In the data rows, 128 means zero.
Here are some rows, each followed by its group. Groups can overlap.
[ 94  89 141  93 119  24  99 106 122 154 113 170  96  85 131  56 105 119
 129 129 108 167 176  98  77  97 111 101 102 135  58 175 195 117 119 151
  97 130 145 118 117 123  78 113 178 145  90 139 151 112  86 105 112 140
 129  91  96 101 101 129  77] 1
[154 182 100 181 129 161 129 151  41  56 122 177 164 169 102 151 186 116
 120 154 108 128 102 190 122 178 221 163 175 138 166 160  42 105  56 112
 158 154 135 110  92 107 152 152  67 159 138  94  68 112 172 186 226 161
 102 176 158 150 202  93 106] 2
[149 159  90 160 127 183 158 162 113  69  98 150 180 157 143 109 154 143
 151 101 117 176  76 194 163 175 146 132 140 110 116 125  58  78  81 115
 139 174  99  89  82 117 121 115  77 130 204  96  81 156 145 141 119 127
 162 151 163 150 156 131 111] 3
[ 96 130 159  98 114  76 104  92 137 193 113 110 129 125 174 102 102 175
 134 120 129 110 132  52  92 138 129 104 169 128 146 113 155 127 132 183
 137 138 136 161 162  97  99 141 116 112 173 222 167 118 119 124 112 136
 126  93 193  84  97 144 141] 4
[149 104 133 154  97 151 162 157 139 149 124 165 153 140 164 147 114 145
 110 113 112 104 151 101 120 109 124  97  88 129 100 138  98 157 106 148
 142 109 179  90  91 132  89 138 133 168 158 147 118  87 101 129  84 172
 101 108 142 108  95 134 141] 2
[ 75  83 178  89  85 102  77  68 172 168  99  79 148  99 182 136  79 120
 104 109 110 144 137  63  91  92 130 102 139  87 170  92 162 173 173 162
  99  96 155 148 164 144 133 109 156 160 145 172 169 133  80 121 110 177
 109  95  94  99  68 130 161] 4
[ 40  66 217  47 168 124 171 120 206 153 169  51  64  44 212 113  30 135
 130 176 144 104  97  60 129 114  64 105 121  85 192 117 211 152 191 156
  66  85 122 148 162 123 112  85 190  82   0 130 201 140  88  49  73 135
 153  67 146  63  54 165 125] 5
[149 161  95 161 103 122 162 141 118 109  90 150 118 158  95  85 165 169
 170 162  99 106  93 159 105 154 144 141 104 125 110  98 108 134 105 112
 159 103 146  96 131  96 101 126 116 156 136 112  64 109 145 162  89  90
 100 113 106 192 147 103 173] 1
[136 169  82 110  84 173  86 120 117 123  58 115  89 109  71 182 151 108
  88  76 101 151  67 142 102 125 171 127 114  71 163  78  83 133 157  81
 123 112 125 101  99 217 152 101 147  72 176  92  83 108 117 164 113  93
 100 205 100 147 128  75 133] 6
[ 87 108 168 117 119 107 111 127 180 158 123  98 110 104 141 128  96 143
 114 116 150 159 150 112 125 106  89 115  87 120 161 114 155 167 147 136
 101 117 121 139 137 129 124 118 121 140 136 109 134 132  94  96 126 166
 130 111 106 114  97 140 145] 3
[139  75 180  89  86  63 113 124  89 220 156  77 133  83 184 145  50 101
  92  85 100  91 211 135  94  38  52  64  93  93  96 135 156 168 166 204
  74  88 146  64 103 144 147  84 193 149  96 132 191  98  75  64  93 193
 103  60  81  41  71 118 157] 2
[159 158  88 146 151 124 125 168  46 110 132 140 173 154 128 148 147  95
 124 153 105 102 138 158 135 139 171 126 158 147  40 167  77  86  84 152
 144 162 131 111 104 105 151 138  89 148 115 127 101 109 157 139 228 117
 122 144 143 105 174 118 105] 2
[143 179 112 151 158 164 135 130 113  72 124 137 142 161  62 166 194 154
 154 129 141 141  78 170 169 176 228 160 165 169 104 145  63 115  90  16
 159 166 154 146 130 137 146 136  80 124 190 127  78 164 234 171 157 107
  60 147 150 164 143 149 121] 4
[ 65  85 208 102 151 168  91  99 200 164 140  64 133  67 191 128  83 121
 120 199 139 108 159 103 139 106 120 134 121  88 187  99 174 135 141 122
  81  76 129 140 133 212 136  82 164  96  71  89 137 126 116  79  80 124
 135 105 105 112  72 146 141] 5
[153 172  75 177 121 192 108 168 118  34  93 165 183 168 122 119 171 152
 151 109 106 199  53 197 170 175 172 139 143 105 124 117  42  85  70  94
 149 170 106  83  67 108 134 127  63 141 208  86  56 135 158 159 116 116
 148 163 169 174 180 118 120] 3
[186 212  72 133 183  98 190 189  96  90 190 195  69 206  58 127 177  91
 120 214 161 146 118 189 196 200 155 151 211 225 106 208 113  57  78 109
 212 210  67 189 108  91 151 227  64 126 150 190  99 191 202 194 151  60
 207 164 195 125 164 117 122] 7
[161 199  77 153 128 118 178 172 133  91 173 185  69 199  64 137 171  96
 117 196  93 148  97 185 111 187 157 154 191 187 124 179 120  68  81 100
 193 188  72 181  92 105 151 220  83 139 151 171  98 169 189 182 178  64
 182 159 179 136 155 100 138] 7
[159 124 101 173 211 120 172 158 104  99 128 174 170 208  88  72 162 169
 192 134 160  94 106 135 208 182 160 187 198 201  87 104 119 136  88 149
 191 186 102 171 171  59  83 188  95  72 147 185 108 122 181 106 173  89
 198 172 177 151 159 201  80] 8
[ 70  99 186 117 151 171  94 105 191 148 128  84 134  69 176 131  94 111
 114  90 133 113 153 114 134 119 134 153 109  76 192  98 158 143 130 106
  86  77 126 136 131 204 140  83 154 104  88  74 122 114 122  91  83 127
 133 113 101 136  87 126 170] 5
[172 204  76 150 156 115 186 172 111  85 178 187  73 199  66 130 169  92
 119 198  89 154 100 184 119 194 155 145 204 198 116 187 116  54  82 104
 206 197  68 181 101  94 150 224  75 124 154 181  97 187 196 188 147  53
 199 159 183 137 168 106 143] 7
[ 79 123 192 137 151 187 150 129 191 105 133 137 124 154 182 127 144 110
 157 144 149 130  59 147 144 154 131 120 161  81 189 138 135  96 121  95
 131 106 115 122 127  87 118 119 139  98  52  92 116 136 128 103  78 117
 150 152 207 226 202 148 116] 5
[133 142 124 141 174 135 151 125 116  91 144 111 137 155  70 146 165 153
 158 152 157 139  96 152 163 156 211 143 163 184 100 165  76 138  98  34
 149 157  99 157 151 133 142 146  88 130 179 150 103 179 229 157 162 119
  61 141 142 146 116 169 132] 4
[ 76  87 180  82 128  73  83 111 173 175 124  75 103 103 154  73  82 167
 163 129 158 155 173  98 104  90  67 102  90 139 164 109 190 163 167 156
  90 114 111 139 150 115 108 126 140 137 112 141 174 143  90  64 134 178
 149  95  91  85  66 142 138] 3
[120 122 152 129 141 116 115 107 148 136 140 109 129 180 137 134 129 134
 139 136 152 140 158 121 140 131 125 142 114 134 144 120 121 158 143  77
 120 127 149 140 150 140 148 144 131 133 143 115 139 148 111 140 136 145
  96 120 117 107 122 161 149] 4
[157 144  90 143 137 180 166 151 107  80 106 139 174 148 100 109 150 154
 160 106 112 177  82 180 174 167 138 122 136 114 112 131  69  79  88 119
 125 175 102  87  89 119 123 118  86 122 187  98  92 152 141 143 119 131
 163 145 164 139 144 134 107] 3
[ 94 136 179 135 176 171 143 138 166 117 128 145 126 172 168 112 153 112
 170 152 156 117  94 156 155 165 135 151 174 117 163 160 129  90 117 108
 151 145 108 126 128  79 124 156 126  76  46 117 118 149 144 108  96  95
 175 154 219 215 206 171 112] 5
[145 126 103 118 143 171 162 158 109  94 129 137 174 135 102  94 137 158
 158  96 114 171  86 173 169 177 122 107 135 125 120 136  84  70  95 138
 123 185  92  87 101 135 122 116  94 152 190 117 100 163 133 127 118 149
 172 135 159 122 126 131 101] 3
[113 160 157 150 189 130 151 158 138 128 148 147 122 178 149 104 156 189
 178 163 155 104 122 158 174 170 138 149 187 163 149 123 118  79 106 120
 178 162 114 140 131  86 134 180 119  77  48 156 122 149 158 107 129  90
 193 162 225 212 209 186 105] 5
[157 169  89 162 153 139 120 159  47  92 123 157 171 165 117 150 168  98
 125 159 110 115 120 172 129 160 190 135 171 148  45 163  61  97  77 130
 144 161 136 112  94 110 156 136  81 148 119 108  91 107 165 154 229 110
 107 157 152 124 178 101 112] 2
[125 116 138 111 134  91  98 114 126 151 129  85 103 106 128  72 110 169
 155 136 135  88 145 106  88  98 102 118  94 130 120 121 161 176 156 140
 121 110 119 116 129 111 106 125 153 147  97 119 152 138 107 125 101 132
 134  82  93 127 127 136 119] 1
[125 175 124 111 107 151 155  95 169 166 146 159 139 152 116 146 111  87
 126 148 176 173 102 132 107 151  93 132 123 105 163 134 121  86 131 142
 162 146  95 166 104 125 146 195 140 116 101 157 160 155 139 146 179 115
 150 125 151  97 151  98 146] 7
[153 160 139 141 132 143 102  99 101 108 148 178 123 152  81 169 176 148
 144 107 139 124  88 152 156 169 187 141 131 160 122 141 102 127 118  55
 150 163 170 149 152 151 149 121 105 133 161 130 109 168 187 162 149 117
 115 150 123 147 134 134 102] 4
[153 180  75 165 103 120 151 146 112  86  77 170 141 170  81  97 184 154
 168 160  95 107  82 164  99 163 162 152 112 137 119 104 103 121  87 109
 168 112 154  91 127  90 109 133 103 149 136 112  54  92 144 171  94  85
  85 128 114 202 169  95 176] 1
[137 185 110 119  97 158 146 116 161 109 141 173 146 167 107 120 151  97
 107 162 144 164  72 170  99 170 138 175 119  93 150 141  96  83 104 113
 182 161  91 139  83 144 147 173 114 143 137 125 105 142 159 181 155  85
 139 145 154 132 164  90 145] 7
[129  82 176 102  43 101 130 131  99 186 156  80 153  78 182 165  62  71
  69  47  92  90 184 111  64  39  81  76  62  48 111 134 159 166 164 187
  61  61 154  50  91 159 134  62 205 163 105  69 176  57  70  62  91 203
  60  60  74  68  78  72 166] 2
[162 204  81 156 126 127 179 159 134  92 170 181  75 197  60 141 170  96
 104 187  92 152 101 182 115 191 157 166 180 174 130 178 124  68  81  95
 188 186  83 167  89 106 155 217  84 132 149 172 101 158 192 186 180  64
 189 154 174 140 161 103 143] 7
[142 121 125 120 144 149  85  69 153 125 107 119 123 119 113 154 158 174
 161 119  95 152 169 139 114 103 145 152 116 174 170 146 114 130 139 110
 171 115 125 171 144  95 168 137 116 168 163  87 118 120 107 181 118 159
 101 123 112 119 120 108 120] 6
[165 111  93  95 138 107 110 168  57 145 167  94 158 119 143 143 103  79
 109 177 109  85 173 121  99 116 153  77 129 123  66 176 119 109 125 180
 112 146 142  83  96 100 133 131 109 116  82 131 138 100 121  87 200 142
 115 119 117  71 159 114 128] 2
[162 113  99 175 205 119 175 159  97 100 127 179 170 199  91  92 165 173
 193 125 169  93  91 135 198 179 157 196 192 203  96  77 121 152 102 153
 182 166 179 180 175  60  81 148  99  72 160 173 109 130 178  98 170  85
 181 174 170 158 169 195  88] 8
[120 113 144 115 121 106 101 111 134 147 119  87 111  91 134  92 118 164
 139 132 135  93 134  99  80  98  92 117  91 122 132 117 162 175 161 136
 103 104 121 110 130 111  98 117 161 154 101 107 147 132  98 119 100 129
 121  80  87 135 116 129 124] 1
[134 101 134 146  90 130 145 137 113 170 133 150 148 115 161 138  92 163
 108  93 111 103 155  95 113  82  99  84  86  96 114 158 110 176 132 164
 105  91 166  94 110 143  85 120 146 153 145 144 136 103  92 125  90 173
 102  90 107  92  79 112 162] 2
[148 104 146 149  70 151 141 147 121 160 129 153 144 117 165 152 103 150
 112  96 103 117 140 102 115  92 112  93  85  96 112 145 104 174 115 151
 113  91 179  98  99 142  87 117 142 164 157 134 124  99  92 133  86 175
  98  97 117 112  90 112 155] 2
[ 67  84 209 101 154 159  80 107 201 179 139  57 134  60 191 125  80 123
 124 194 143 108 161 100 140 103 113 135 117  88 194  93 177 132 146 126
  81  84 132 137 141 221 129  83 165  96  57  91 139 137 112  83  85 124
 143 102 170 107  67 143 151] 5
[162 106  97  95 126 109 113 164  60 140 167  90 160 120 142 150 101  82
 108 177 114  87 176 121  95 105 157  72 123 113  65 172 119 112 126 183
 110 136 149  83  91 109 136 127 115 133  85 126 142 104 111  90 188 156
 100 116 107  72 159 111 129] 2
[118 127 157 128 145 112 121 114 144 135 137 111 117 132 133 134 127 150
 150 144 149 135 155 116 144 130 134 138 121 148 130 136 117 150 143  73
 122 127 135 151 160 141 141 150 127 135 133 131 138 158 118 134 152 146
  96 123 123 106 111 176 150] 4
[137  86 103  77  82 159  75  46 197 149  88  60  69  81 133 141 109 159
  75  80 127 143 139  76  78  79 111 130  80  97 190 137 165 142 181 107
  79  90 140 159 155 235 187  83 159 142 134  65 138 131  77 137 107 160
 108  85  72 117  82  95 140] 6
[153 164  90 161 150 134 123 153  44 100 128 147 162 158 119 150 160  99
 124 154 110 108 126 169 133 149 187 124 170 140  45 166  67  97  82 135
 144 158 137 109  94 107 150 143  84 136 126 113  92 114 169 154 230 114
 110 153 144 123 171 100 109] 2
[147 106 133 151  77 138 147 140 115 167 126 148 147 114 165 148  93 165
 110  97 108 117 147  98 119  91 104  93  88  97 108 146 108 173 121 151
 114  95 176  96 109 148  80 126 145 153 150 139 130  99  92 121  86 175
  94  93 113 101  83 112 158] 2
[147 155 141 132 136 143 109  95  89 110 158 179 129 147  86 171 171 150
 146  96 139 129  94 150 160 165 186 136 130 161 126 138 113 125 119  60
 150 162 169 151 158 153 143 118 107 128 153 141 110 176 185 159 149 115
 111 146 123 142 130 140  97] 4
[140 117 130 109 125 149  84  72 164 121 108 115 120 110 123 160 154 159
 158 115  96 155 165 131 106 102 141 145 110 161 176 131 116 132 144 111
 158 151 116 161 146  99 162 132 120 165 155  73 113 115 102 175  99 160
  95 120 104 124 117  98 127] 6
[136  75 174 110 108  67 162 147  77 195 168  91 138  93 177 144  55 113
  97  91 113  83 206 152 110  60  63  64 110 128  95 164 141 167 161 200
  84 107 151  89 116  76 140 108 170 141 115 154 183 117  84  66  94 169
 108  68  85  55  87 128 147] 2
[112 180 149 160 196 122 164 163 123 134 157 150 123 177 140 107 165 181
 192 161 157 109 132 163 188 173 148 155 193 174 145 132 110  76  98 127
 180 170 122 143 133  86 128 192 115  72  42 173 121 155 163 106 136  83
 189 162 226 202 221 189 101] 5
[154 108 107 182 170 148 168 148 115  96 108 169 162 117  99 164 172 166
 189 112 172  95  93 123 177 165 154 197 166 172 110  71 131 175 104 146
 160 150 186 175 124  98  91 122 114  85 170 140 105 121 158 176 159  93
 174 168 151 166 165 184 105] 8
[151 177  43 130 168 117 140 161  73 123 123 165 128 157  47 153 182  87
 158 160  92 153 133 175 146 163 170 174 185 125  62 133  43  61  77  81
 183 162 141 145 130 110 158 167 106  80 164 135  88 141 149 165 145  50
 145 241 138 146 127 145 111] 6
[154 171  97 171 138 149 122 151  42  80 120 153 172 166 118 148 172 109
 123 159 101 125 120 182 116 166 202 148 169 139 169 163  52  97  68 122
 153 151 132 115  93 110 154 146  77 167 128 103  79 113 168 173 222 162
 113 174 153 141 188  93 115] 2
[141 111 112 179 160 157 163 140 119  99 108 173 164 114 104 166 168 160
 185 109 175 102 103 118 165 155 155 188 136 156 123  68 134 179 112 147
 149 142 184 167 120 110  96 107 119 102 176 127 114 120 155 175 161  98
 166 162 142 164 157 182 111] 8
[140 132 112 149 172 147 147 134 115  78 134 131 143 161  66 166 188 149
 153 131 140 138  87 161 166 166 225 154 167 181 104 147  66 127  90  23
 159 162 153 154 149 136 143 145  83 119 189 141  89 165 234 169 158 106
  66 149 151 155 138 157 128] 4
[145 168  92 164 104 132 154 141 109 105  80 156 128 164  89  92 168 161
 167 162  96 105  91 160 104 156 151 150 103 132 110 104 108 134 100 110
 155 111 146  84 126  98 105 130 112 154 136 108  57 107 140 170  89  89
  96 114 111 198 156  97 174] 1
[152 199  95 156 112 141 161 134 152  85 149 185  94 170  90 141 180  96
  92 173  83 162  83 187  94 189 161 168 157 132 143 144 133  63  88  96
 188 163  90 157  75 134 150 199  90 138 154 127  97 147 182 186 163  68
 156 153 167 148 165  87 143] 7
[ 93  74 185  90  33  82  67  87 167 158  95 167  90  57 172  86 100 117
 101  90 113 163 104  60  49  63  61  85  44 112  95  95 203 182 147 126
  58  56 177 101 104 150  79  59 191 161  96  58 150 110  62 110  95 166
  94  62  55 130  83 103 107] 1
[136 112  90 111  81 175  75  62 186 112  82  96  99  94 139 155 131 155
 102  90 103 160 146 109  83  89 133 152  80 118 192 122 126 119 157  93
 115 121 114 147 150 199 151  88 138 162 167  43 110 116  84 151  94 154
  79 103  87 138 117  87 140] 6
[127 106 140 112 114 103  88 110 139 138 115  88 109  98 126  93 118 155
 129 120 137  83 127  99  79  96  94 107  77 114 139 111 167 179 162 131
 102  98 121 107 116 118  97 110 164 154 104  97 144 128  96 110 103 135
 118  77  85 135 116 133 126] 1
[ 79  60 147 113  93  91  88  72 150 146  95  88  97  88 158 102  83 139
 118 133 116  84 119  37 134 102  58 117  90  96 163  70 190 158 218 190
  66  67 114 130 255 128 125  78 179 125 102 181 228 111  99  92 106 139
 108 106  96 113  93 122  94] 8
[104  78 100 123 131 120 121  97 128 162 104 106 111 106 141  90  90 155
 135 131 146 101 154  71 146 130  81 145 126 148 141  69 169 169 182 184
  92 106 120 143 217 125 132 107 161 126 110 209 201 144 111  88 127 148
 162  94 111 103  87 174  72] 8
[104 123 142 131 127 122  97 102 121 112 116 125 111 118  82  93 134 103
 121 115 115 101 112  82 134 139  96 129 139 124 133 111 156 109 181  97
 128 125 105 130 222  92 102 124 146  91 117 166 189 103 138 108 113 107
 116 137 131 150 114 119  99] 8
[131 153  94 100  87 178  81 126 120 142  54  95  85 105  84 167 128 125
  85  70 117 139  88 127  90 112 142 115 104  74 159  76  99 137 182 102
 112 103 142 111 123 221 155  83 154  58 166 117  99 140 125 139 130 111
 122 193  92 124 107  75 149] 6
[101 114 163 139  92 147  91  81 177 133 118 111 156 140 156 140 114 104
  96 107 138 147 113  98 121 107 125 130 159  86 166  87 135 186 147  62
 103 104 142 156 147 154 140 108 145 154 155  76 140 132  84 145 127 157
  95 110 107 130 112 126 158] 4
[136 108 144 167 113 140 144 120 154 121  90 149 132 103 129 118 144 154
 140 107 172 119  91 102 137 137 125 172 115 132 138  39 144 192 136 142
  93  97 136 106 117 168 123 102 136 146 154 167 151 112 127 135 138 130
 151 131 128 158 125 157  73] 8
[162 173 106 155 184 122 157 158  93  49 163 159 135 161  91  99 145 162
 177 153 155 161 189 167 172 170 134 134 182 186  93 171 113  87  70 106
 181 227 117 159 108  87 123 168  50 119 157 162  75 174 166 141 138 135
 173 171 144 130 152 208  84] 3
[154 175 101 174 134 153 120 152  44  73 122 170 178 166 109 149 179 106
 124 160 103 123 114 184 117 171 215 162 176 140 171 158  50  93  61 118
 155 150 137 116  95 109 151 150  72 163 130  97  73 113 167 173 228 160
 112 177 154 149 192  94 109] 2
[ 92 115 160 105 179 146 124 127 165 146 145 119 155 105 152 126 109 114
 138  95 131 113 179 117 179 132 160 174 133 115 174 114 134 125 114 103
 114 102 112 154 126 162 128 105 132  94  84 100 121 133 150 122 115 103
 163 167 114 132  91 128 160] 5
[165 177  78 167 158 164 134 175 108  31 112 182 186 171 107 119 179 162
 153 134 132 209 163 195 179 193 171 133 161 142 115 136  27  68  62  92
 173 204  93 102  69  78 124 152  48 130 199  96  50 149 184 153 124 111
 159 181 127 176 168 205 103] 3
[145 171  76 132 107  81 150 143 116 109  78 172 139 173  94  88 182 155
 160 155  97  99  98 141 108 152 145 131 108 170  89 101 119 118  94 133
 160 116 151  84 155  86 111 130 101 137 112 141  82  88 144 113 107  85
  92 125 104 177 165 112 169] 1
[200 227  41 150 204 116 200 195  93  77 201 226  97 213  33 143 209  90
 121 218 156 149  98 207 214 129 195 160 217 214  97 212  88  53  60  84
 223 199  62 201  96  97 154 230  50 108 153 177  86 205 206 225 148  53
 216 188 202 148 194 122 136] 7
Which 4 groups are nearest to each row below, nearest first, going by the distance to the centre of the group?
[121 116 144 101  98 157  61 105 177 197  82  49  61  70 142 118  72 166
  79  78 144 136 149  72  60  58  57  97  68  89 189 141 206 153 232 148
 112  83 142 177 170 236 178  83 188 124 131 114 176 152  64  98 108 158
 126 157  64  73  50 104 139] -> 6 1 5 4
[102 116 156 130 118 135  94  93 172 131 127 120 154 153 148 128 121 104
 106 118 141 144 127 104 127 112 128 131 176  96 159  88 134 173 145  61
 103 105 143 162 150 154 141 117 140 142 157  76 141 136  92 142 128 152
 107 113 109 125 116 128 152] -> 4 6 1 5
[148 106 115 148 102 157 169 155 133 147 137 170 154 144 172 152 118 145
 118 114 104 103 155 107 122 111 131  96  96 133 100 140  94 156 105 149
 146 116 174  87  88 125  87 143 130 166 150 162 119  88 105 127  92 165
 106 106 147 106  94 135 134] -> 2 1 4 3
[144 112 122 172 123 162 153 131 143  93  90 158 149 108 121 165 157 146
 157 103 182 106  93 110 147 145 139 182 107 135 133  42 138 195 129 140
 123 111 184 117 122 161 109  98 131 140 161  90 111 100 134 158 152 105
 147 145 139 167 143 157 113] -> 8 4 1 6
[169 208  70 148 166 112 190 176 108  84 180 187  70 201  59 132 169  97
 114 205 161 149  99 186 117 196 158 144 204 205 112 199 116  60  78 108
 205 204  68 193  97  98 152 225  68 126 157 189  96 184 196 188 148  58
 200 163 184 137 165 112 137] -> 7 3 4 8
[167 158  82 145 156 118 115 168  44 113 132 140 172 149 120 143 142 100
 125 155  98 106 146 160 130 143 168 121 162 148  41 164  83  84  91 155
 142 156 140 103  98  97 147 141  92 150 107 135 105 102 157 128 224 115
 114 142 132 100 169 119  99] -> 2 3 4 7
Which 3 other groups have their centres nearest to the centre of group 3, nearest first?
4 2 8
Which 4 groups are nearest to each row below, nearest first, going by the distance to the group's nearest row?
[134 110 133 116 106 169  80  65 174 115  89 100 107 101 130 156 146 155
 121 105 104 161 160 119  86  97 134 150  90 141 187 125 119  94 149 100
 137 132 117 151 151 170 149 111 127 153 161  64 115 114  97 160  92 151
  92 118  88 128 121  94 137] -> 6 4 3 1
[157  98 156 104  98 123 120 147  67 165 181  88 162 105 143 155  89  64
  90  85 105  94 178 124  90  90  96  63 108  88  85 159 130 134 135 177
  92 111 146  69  83 124 142 104 123 143 103  94 148  78 101  84 101 170
  88  98  97  79  80  82 149] -> 2 1 3 4
Which 3 groups are nearest to each row below, nearest first, going by the average distance to the group's rows?
[148 168 124 147 132 160 114 107 108  95 129  95 130 145  86 178 181 154
 144 104 142 142  82 160 153 164 205 156 147 148 111 140  87 128 107  37
 156 157 171 143 134 137 149 120  94 136 165 114  98 184 199 168 149 115
 100 157 135 166 143 133 112] -> 4 3 6
[144 151 113 147 117 116 155 147 116 113 108 146 108 156  90  76 145 182
 171 159 110  93 117 152 105 147 126 142 103 127 109 108 116 148 117 123
 150 106 136 103 130  94  97 134 121 151 129 112  85 112 137 148  99  95
 112 108 101 180 132 126 160] -> 1 4 3
[120  96 158 144 118 159 131 111 150 141 100 122 115 108 144  96 114 162
 141 119 158 110 122  88 152 134  92 157 117 146 142  52 158 184 155 158
  93 106 118 128 184 134 126 109 152 132 129 183 174 139 123 108 136 137
 162 113 116 130  99 165  78] -> 8 1 4
[133 149  72  94 136 125 110 166  81 132 118 124  91 118  61 157 150 100
 122 119  91 151 116 150 176 141 161 109 143 139  72 126  75  94 120  98
 144 146 103 121 106 167 149 137 137  57 158 152 100 120 126 137 124  79
 125 217 126 126 114 117 100] -> 6 4 3
[ 73  82 188  83  91  96  88  62 171 175 103  73 132  94 182 124  75 118
 104 102 118 136 137  49  88 135 119  88 138  90 172  89 171 170 171 174
  95  95 150 153 167 145 113 103 161 152 140 183 180 126  77 105 109 185
 104  85 170  88  62 124 153] -> 4 1 5
[124 133 133  89  89 176  58 116 116 172  67  70  63  85 122 110  93 151
  83  81 135 136 119  86  59  72  80 105  79  82 174 128 187 149 222 137
 105  86 131 164 156 227 170  75 182  53 139 101 153 136  70 110 114 141
 129 169  69  91  59  86 138] -> 6 1 4
[ 86  73 145 116  98  89  90  64 150 137  88  83  98  85 152 111  98 140
 109 128 122  87 107  38 138 102  67 124  95  92 164  71 185 146 212 187
  74  73 109 137 255 131 127  71 174 122 107 172 222 103 103  94 113 141
 102 111 102 122  97 118 100] -> 8 1 5
[155 151  88 143 130 176 161 154 109  78  97 150 174 154 100 108 149 147
 156 102 109 175  83 191 165 170 138 124 142 112 119 130  67  82  85 117
 129 176 101  89  87 122 118 109  81 130 197  92  87 153 137 145 121 126
 158 152 156 144 150 125 108] -> 3 4 7
[ 99 104 127 113 118  37 104 107 127 140 102 174 110  87 128  69 126 120
 125 121 118 164 149 108  83 102 121 108 105 126  54 170 184 105 109 141
 102 130 138 116 111 131  92 124 173 153  95 121 148 108  93 117 111 134
 122  95 101 120 107 117  81] -> 1 2 4
[ 86  55 177  81  47  57  86  83 164 170  99 159  87  55 170  79  98 120
 110  99 110 167 120  60  42  57  52  81  44 115  86  96 215 173 155 138
  56  66 171 105 118 147  73  60 195 142  89  67 160 110  61 104 104 175
 106  62  55 112  91 112  94] -> 1 6 2
[125 129 136 118 137 108 137 135 117 138 118 110 101 136 123  74 117 178
 155 156 123  94 142 118 115 123 127 127  97 147 103 126 141 150 142 140
 141 114 131 112 138 110  96 140 135 145  98 133 128 118 122 126 118 105
 138  96 107 153 163 149 145] -> 1 4 8
Which 3 other groups have their centres nearest to the centre of group 8, nearest first?
4 1 3
Which 4 groups are nearest to each row below, nearest first, going by the average distance to the group's rows?
[155 180  71 168 111 117 154 146 112  85  72 176 155 178  74  96 186 154
 170 167  96 112  85 165 102 167 166 143 119 140 101 107 102 116  81 109
 173 116 152  85 137  85 112 141  95 148 138 127  54 102 149 118 103  76
  90 133 118 200 169 100 171] -> 1 3 4 7
[ 73  88 184 100  80 119  80  76 179 166  88  80 149 106 182 139  88 118
 111 108 118 142 112  71  90  98 133 109 144  83 168  87 159 171 169 159
 108  96 152 152 167 151 129 112 151 156 142 169 167 125  72 128 114 183
 104  94 100 107  71 130 164] -> 4 1 6 5
[171 164  72 153 201 139 179 172 110 100 206 153 124 181 153 169 148  66
 103 202 185 155 141 141 200 111 139  97 173 190 141 187 124 138 115  89
 164 132  55 189 124  99 155 198  82 145 162 171 106 202 146 189 176 117
 131 156 161 132 150 118 180] -> 7 4 3 2
Which 3 groups are nearest to each row below, nearest first, going by the distance to the group's nearest row?
[139  72 173 109 110  54 164 137  75 206 172  83 136  91 167 139  50 114
 104  94 113  86 211 147 106  57  54  55 109 128  94 159 146 159 164 212
  86 104 148  90 109  80 149 108 175 142 104 162 193 119  81  62  98 171
 108  67  85  44  74 134 150] -> 2 3 1
[132 107  94  86 138 157 171 165 121 118 150 113 181 123 109  74 116 167
 161 104 132 165 105 180 158 169 101  90 128 149 122 146  99  74 104 153
 110 183  82  81 110 134 134 111 101 151 173 133 118 174 136  99 109 167
 191 125 161 106 109 152 121] -> 3 4 2
Which 3 other groups have their centres nearest to the centre of group 6, nearest first?
4 1 2
Which 3 groups are nearest to each row below, nearest first, going by the distance to the centre of the group?
[ 53  81 213  67 165 135 177 108 206 201 162  54 136  45 202 122  63 134
 131 190 152 109 179  82 133 131  86 119 123  92 196 113 192 136 173 142
  71  83 136 149 153 110 112  86 177  82  20 110 167 141  96  58  76 129
 140  89 154  86  64 157 132] -> 5 1 8
[ 82  58 143 106 109  87 111  72 149 162 101  86 100  89 141  98  66 148
 125 123 111  88 142  40 141 115  53 120  93 120 142  74 188 163 209 204
  76  86 120 145 255 126 119  86 178 117  90 214 234 128  98  90 109 146
 136 113  95  96  90 137  87] -> 8 1 5
